128 stands for zero in the data rows.
Here are some points, one per row:
[119 134  86 142 158 125 139 110 126 134 113 149 115 142 119  96 176 116
 120 146 193 183 124 148 115 137 115 110 122 125  99 106]
[110 121  97 205 161 148 113 136 104 114 129 116  99  79 128  84 100 139
 133 151 152 117 102 109 123 152 145 157 141 187 124 137]
[152 149 133 134 123  76 116 102  86 148 135 143 122 165 107  99 157 119
 122 170 132 132 162 170 119 131  90 128 126  98 136 115]
[122  97 148 102  88 166 164 143 125 134 111  75 111  84 129 101  77 142
 127 112 156 100 131 138 169 126 150 128 172 112 160 137]
[108 128 118 110 123 114 138 116 121 197 142 121 136 121 143 171 133 114
 134 121  93 119 115 110  90 160 135 166 131 168  97 162]
[126 130  99 157 156 130 141 103 138 155 135 103 119 173  80 178 122  95
 160 140 154 164 127 128 116 121 107 114 111  91 133 118]
[115 129  99 104 137 137  82 109 144 177 162 147 137 124 134 152 147 118
 125 118  73 111 100 100  89 120 146 118 129 164 152 172]
[111 134 139 123 113 112  95 115 135 159 135 115 185 195 148 123 157 162
 103 128  70 120 113 121 125 191 113 140 108  50 134 127]
[118 113 157 113 106 166 202 159 140 146 112  88 122  74  98 118  92 142
 142 110 129 103 172 172 168  99 119  87 140 101 129 116]
[133 123 181 121 106 158 151 108 117 114 111 101 118  53 125 110  82 145
 116 125 142  88 155 157 176 129 134  77 154  98 165 140]
[126 155 115 156 128  96 119 110 132 107 115 140  89 136 123 101 143  96
 113 128 108 162  98 109 121 139 145 151 145 202 142 171]
[117 148 133 119 116 116 122 126 130 104 131 101 110  62 134 139 102 135
 112 134 163 113 171 119 189 149 153 122 136  80 131 163]
[118 132 151 168 117 146 140 109 132  78  97  78 124  61 120  87  99 139
  98 138 139 147 120 120 149 102 158 156 155 136 146 176]
[167 144 171  84 105 128 100 123 120 129 105 146 145 160 125  44 142 139
 108 119 110 138 150 165 127  53 109 138 118 161 148  80]
[125 126 139 175 167 132 103 126 157 150 129 143 103 146 150 128 109 116
 101 145 205 146 122 125 110 121 121 127  88  96 103 135]
[144 125 118  89 144 101 116 113 147 158 183 131 154 191 158 128 132 103
 113 121  99 116 113  71  90 116 133 132 154 166 124 129]
[ 94 128 119 166 174 166 132 122 132 132 107 124  85 121 147 100 130 120
 158 140 159 128 164 102 125 137 109  74  98 107 142 159]
[156 135 163 139 135 143 138  98 121 100  60 106 160 121  99 110 129 147
 173 120 140 129 148 161 150  90 111 111 101 143 114  90]
[150 138 114 111 133 104 102  94 105 111 122 136 156 185 141 107 159 128
 118 126 148 131 157 152 136 108 126 144  97 162 122 110]
[141 132 134 103 129 112  99 135 124  64 119 128 136 185 118  77 158 147
 109 126 139 152 120 182 153 106 105 123 131 141 125 148]
[122 127  83  90 133 133 172 169 112 167 189 140 127  65 138 129 109 150
 126 134  82 120 103 112 138 160 154 151 127 122 122  72]
[129 127 164 112 127 122 112 136  97 106 115 133 126 147 115 138 107 137
 138 160 170 198 150 110  95  96 138  86 114 105 116 142]
[131 116 154 138  76 162 137 137 133 157 124 104  98  71 109 108  86 164
 135  97 128  90 132 127 156  94 153 162 146 114 147 120]
[103 129 109 146 153 151 176 130 155 123 160 118 133  95 138 146 118 137
 116 151 170 142 148 133  83 147 103  92 110  50 122 134]
[122 113  78 174 163 142 169 126 135 122 114 159 131 107  83 140 128 112
 158 130 102 126  99 119  84 137 112 118 131 176 148 172]
[131 144 144 164 126 131  92 119 142 100 160 131 109 144 110 139 101  98
 144 142 171 185 126 109 112 179 125  74 130  96 114 108]
[127 120 107  85 128 115  94 117 149 174 166 129 145 128 144 163 180 121
 104 124 121 118  88 114 158 143 153 134 116  91 122 128]
[168 166 119 146  74 127 112 115 133 120 115 144 103  95 122 189 139 115
 117 112 133 118 177 121 148 145  97 143 111  86 121 171]
[131 143 158 140 110 143 107 135 132  83 117  89  88  99 126 138  99 143
 120 112 165 111 141 166 163 108 154  98 156  76 147 129]
[172 118 135 104 120 157 200 122 116 118 112 110 170 146 119  61 170 131
 136 145  99 144 136 129 124  41  96 124 117 156 116  81]
[130 123  93 141 178 129 183 116 142 131 127 103 112  88 120 147 132 109
 181 144 159 123 125 123 141 149 132  93  99 132 117 110]
[118 144 124 130 136 101 102 143 150 130 124 180 126 131 133 133 125 116
 156 135 160 136 132  99 112 144 121 101 100 159 126 105]
[111 113 125 174 127 152 163 155 116 115 132 143 137 136 169 175  90 152
 166 121 140 113 116 122 122  76 114  93 121  88 121 114]
[104 118 161 168 114 136 112 100 117  89 107 118  85  75 138 121 102 122
 155 135 162 123 109 104 151 147 152 131 165 145 144 160]
[125 148 129 111 125 107 108  86 139  97 127 143 117 164 111  93 135 141
 115 131 172 160 139 176 148 178 111 119 104 169 118 106]
[157 163 130 147 145 104  79 135 104 120 128 141 150 181 110 109 139  94
 129 137  89 172 151 117 129 135 129  90 111 111 126 107]
[167 139 161 136  76 136 146 131 101  92  90 106 127 117 143  67 140 164
  97 131 131 127 175 117 144  82 126 114 132 135 135 141]
[126 127 138 167 168 103 134 137  96  76  93  99 143 108 105 109 137 147
 158 142 163 135 114 122 150 153 133 124 116 137 125 131]
[110 125 103 129 107 120 130 153 140 173 127 126 143 198 153 146 156 116
 124 124  70 125  93 102 145 163 122 148 130 134 119  90]
[ 96 107 129 163 145 148 205  99 120  92 124 144 122 143 148 175 147 140
 149 136  87 135 169 110 125  80 130  92 123  76 128 111]
[ 90 123 128  88 108 126 117 129 138 158 160 130 147 134 169 164 113 115
 105 134 129 101  89 107 133 195 139 149 129 153 127 142]
[142  97 140 135 132 153 179 143 134 145 114 137 138 113 137  77 118 166
 169 159  97 147 144 124  82  67  97 112 102 122 115  90]
[120 107 139  99 103 159 114 174 139 144 163 114 109 103 163 122 114 143
 118  96  79  93 130 112 164  85 120 126 148 147 133 185]
[150 154 166  87 140 123  49 105 118 114  97 131 153 157 111 120 148 119
 129 119 175 179 116 135 147 106  93 122 124 153 128  86]
[112 115 108 112 113 118 104 124 140 181 164 148 141 125 160 167 159 108
 126 107  98  99 113 107 119 117 120 131 140 168 139 147]
[113 121  99 164 128 146 136 125 159 159 161 128 139 162 178 188 138 113
 118 123  87 110 137 164 115 135  82  91 118 104 125  96]
[129 104 132 111 115 155 203 165 119 123 118  85  88  53 123 107  90 130
 145 123 113 100 123 137 150 158 150 152 152 165 122 153]
[106 124 130 203 167 124 136  87 143 134 136 140  95 124  97 152 128 123
 130 141 172 164 130  96 139 106 116 102 126  83 132 132]
[114 108 169  71 117 167 196 131 137 122 123 117 122 109 137 138  88 146
 101 112  94  79 111 173 150  84 127 147 160 162 134 138]
[ 85 120 108 142 124 135 128 134 130 177 170 144 139 122 125 164 151  97
 126 142 113 117  95 132 126 188 136 128 118 122 102 127]
[177 129 120 111 140 111 128  85 110 104 133 147 146 192 140 126 139 133
 115 139  77 139 182 130 108  90 145 125 108  95 114 134]
[117 129 112 157 134 130  95 142 114  99  71 101 142 102 117  81 127 127
 143 145 172 159 120 105 113 166 128 192 129 175 126 136]
[112 126 102  89 141 124 115 125 133 192 152 128 124 154 174 181 135 119
 119 109 123 126  96  97 103 111 131 122 133 127 142 156]
[ 95 127 107 151 105 132 201 153 147 142 148 144 129 103 116 142 113 128
 116 113 103  81 110 135 159  82 130 134 136 144 142 169]
[118 101  99  96 166 133 136 114 150 190 141 144 129 159 107 141 149 122
 118 114 126 101  98 115 105 116 115 153 122 153 142 173]
[161 118 186  80 132 119 122 170  99  88  80 138 181 106 132 120 114 153
 105 113 113 124 161 136 130  93 120 115 131 122 149 128]
[143 158 116 121 149  92  84  81 156 121 136 107 102 149 127 141 125 126
 132 128 146 152 160 157  98 128 137 130 113 117 130 127]
[161 150 129 107 132 133 118 151 126  86 103 155 129 157 106 113 155 159
 108 109 169 151 131 131 142  77 114 107 120 125 112 107]
[ 93 114 111  85 113 117 156 135 134 159 129 153 135 198 146 145 156 113
 130 106  94 138 102 119 125 148 133 163 140 167 124  76]
[106 144 107 170 153 129 152 108 112 108 134 113 104  99 104 135 145 150
 146 129 177 129 165 168 105 123 147 100 114 121 111 105]
[114 133 105  91 129 127 100 130 145 155 148 150 143 122 154 203 132  90
 110 138 112 111 113 110  89 158 119 148 158 144 114 145]
[136 141 118 134 181 132  80 102 138  79 108 157 125 158 125 128 105 108
 186 139 140 118 144 143 125 145 117 134 129  47 118 111]
[127 175 102 115 142 107 120 129 150 118 124 183  83 143 138 168 107 114
 130 144 114 124 129 143  99 159 114 118 132  89 132 133]
[119 109  79 135 127 115 129 133 127 173 147 114 114 151 124 117 138 123
 132 135  96 124 114  72 145 161 141 163 146 173 124 134]
[118 137 107 106 141 103  89 110 127 124 163 135 111 115 129 134  97 150
 134 139 111 143 142 147 145 207 153 112 102 106 113 174]
[122 121 107 121 134 107 111 108 126 164 185 118 140 137 161 171 141 117
 125 131 100 109  92 102 113 141 114 148 150 138 122 159]
[132 123 143 175 127 117  81 147 150  95  91 112 108  91 122 170 115 154
 106 131 175 128 138 164 124 161 138 107 132 110 132 118]
[157 123 140 144 125 123 126  93  98  89 107 135 125 157 120  66 134 116
 133 121 163 156  78 102 139 143 126 191 131 194 134 123]
[139  87 104  82 128 112 103 117 118 146 118 138 164 186 151 147 154 124
 122 128  77 117 104 135 115 148 130 180 154 161 128 107]
[163 118 133  95 125 135 171 164 129 131  90 131 184 161 102 100 164 138
 122 117  58 134  92 137 140  96 117 158 107 143 124  89]
[133 119 185 133 100 144 156 101 120 106  76 105 141  41 127  80  90 140
 134 101 166 102 152 141 177 138 152 119 167 119 128 138]
[136 131 161 126 115 128  79 128 132  96 105 117 117 107  85 115  97 135
 118 125 134 117 121 143 144  66 130 163 166 191 127 195]
[107 126 127 135 107 106  97 127 127 170 162 149 148 127 137 169 169 105
 112 108 104 124 119 120 113 154 106 139 122 162 134 156]
[113  92 164 120  75 157 110 127 131 131 157 115 131  56 146 129 118 136
 108 129 102  85 161 139 184 120 151 132 146  95 133 149]
[157 124 146 122 144 114 128  98 124 114  96 175 140 178 127  78 142 137
 144 115 137 190 136 135  96 124 102 119 117 111 107 103]
[136 141 158 142 156 110 117 154 112  70 164 138 100 133 110 145 162 107
 128 127 136 111 141 144  99 160 119 111 113  98 133 152]
[145 152 134 123  95 106  74 126 142 104 122 155  87 119 149 147 111 150
 122 146 152 145 131 117 131 156 120  95 112 159 155 104]
[162 120 144 136 166 119  96 144  92 107  95 130 151 154  70  43 114 109
 113 133 130 174 113 143 127 119 124 177 138 182 140 106]
[133 119 158 127 120 166 198 151 116 123 104 101 114  58 115  85  77 158
 125 121 124 108 154 154 170 102 132 100 160  88 141 103]
[101 124  94 108 122 123  72 116 123 183 164 120 116 146 145 163 139 115
 126  91 109 128 117 124 133 152 164 172 164 117 120 105]
[142 156 101 169 151 118  59 126 139 119 170 138 119 149 124  98 144 113
 124 142 117 119 164 131 115 156 127  86 116  88 120 140]
[142 152 129 149 165  92 108 117 116 118 141 144 143 129 115 132 120  91
 131 120 182 102 113 143 114 138 154 147  87 109 161 125]
[131 120 100 142 126 148 161 134 117 120 135 121 142 173 132 172 122  96
 120  87  98 124  92  95 104 138 145 160 130 205 128 162]
[167 170 143 168 133 110 105 132 108 119 128 136  96 152 152 117 171 115
 120 154 141 151 101 113  95 101 132  91 128  97 107  99]
[127 104 131 153 102 149 172 199 178 124 145 131 164 164 117 109 132 125
 131 117 101 130 131 138 118 132  99 109 104 136 114  51]
[177 135 141  90 116 116 114  97  96  98 123 122 152 184 116  50 141 106
 142 142 144 177 109 132 121 150 116 162 128 142 124  91]
[116 113 109  82 107 129 187 154 146 136 140 123 118 115 106 169 132 131
 148 127 127 140 123  96  92  75 123 146 127 178 136 161]
[172 100 131  91  73 134 129 142 114 168 133 129 186 168 113 145 129 153
 109  96  70 127 102 156 151 113 147 125 118 165 112  86]
[124 113 136 147 150 141 197 172 125 131 125 116 114 162 129 160 132 141
 149 148 126  72 116 134 117  94 113 138 108  93 112  97]
These points spread out most along one direction. Take the direction at right angles to it along which they spread out most. Go by this last direction. For each point below, how far along it does it lie, from 0 to 99? 50 is the average, and the first point above lies past it. One standard deviation of the points above along it is 16.
[102 150 143 153 142  90 118 140 143 145 104 159 101  98 120 162 134 128
 110 160 125 111 125 111 112 150 164 108 126  78 153 119] 47
[136 126 100 105 139 129 161 176 148 176 116 113 154 155 172 167 142 112
 125 138 103 108 136 104 117 168 130 100  99  88 118  77] 41
[116 123 142 116  96 134  80  96 157  76 132 132 127  65 157 160 122 117
 114 112 165 140 152 136 140 198 154 145 113  96 146 144] 47
[115 121  95 117 134 143 147 145 138 190 134 113 106 103  97  92 133 118
 177 148 153 157  71 107 152 176 139 124 109 123 103 107] 45
[115  97 138 111 137 150 220 152 102  98 120 156 126 110 153 143 142 140
 108 118  97  86 134 147 192  98 132 154 126  91 144  80] 32
[130 129 131 141 117 109  84 140 143  87 139 154 149  53 130 160 134 138
 127 119 149 132 181 132 124  99 144 111 118 122 117 139] 50
[179 141 139  97 133 148 130 107 108 123  87 132 196 162 143  11 138 124
 100 119  88 159 126 176 111  86 100 130 133 168 127  95] 73
[ 83 130 104 124 137 126 107 166 136 178 149 114 105 109 102 124 119 111
 165 142 146 128 104 116  99 140 127 140 134 150 137 146] 40
[120 149 148 143  98 128 143 118 103 101 105 118 131  65 112 135  94 150
 122 124 219 133 138 156 138 107 143 107 144  77 139 151] 50
[103 111 101  75  86 137 125 149 126 157 142 127 141 142 139 162 107 136
 112 124 112  99 113 125 152 112 152 151 149 132 127 186] 24
[116 136 131 137 142 122  84  65 104 110 121 111 114 154 121 106 119 135
 151 132 127 128 106 109 108 186 140 218 155 168 120 114] 58
[118 135 110 133 155  94  78 139 134 126 128 118 134 151 103 159 129 128
 129 165 128 144 182 120 126 123 105 129 129 132 117 121] 62
[137 141 154 195 166 103 100 128 142 131 140 148  81 132 113 105 140 140
 115  97 115 140 171 148  84 148 130 102 113 128 108 131] 64
[109 138 121 119 111 147 200 159 121 113 150 133 138 117 106 162 141 153
 126 110  94  87 110  71  99 125 127 136 145 135 131 167] 25
[107 104 154 126  71 139 146 158 138 150 135  94 125 122 174 153 100 121
 120 132 107  84 120 130 145  77 139 120 151 114 143 186] 20
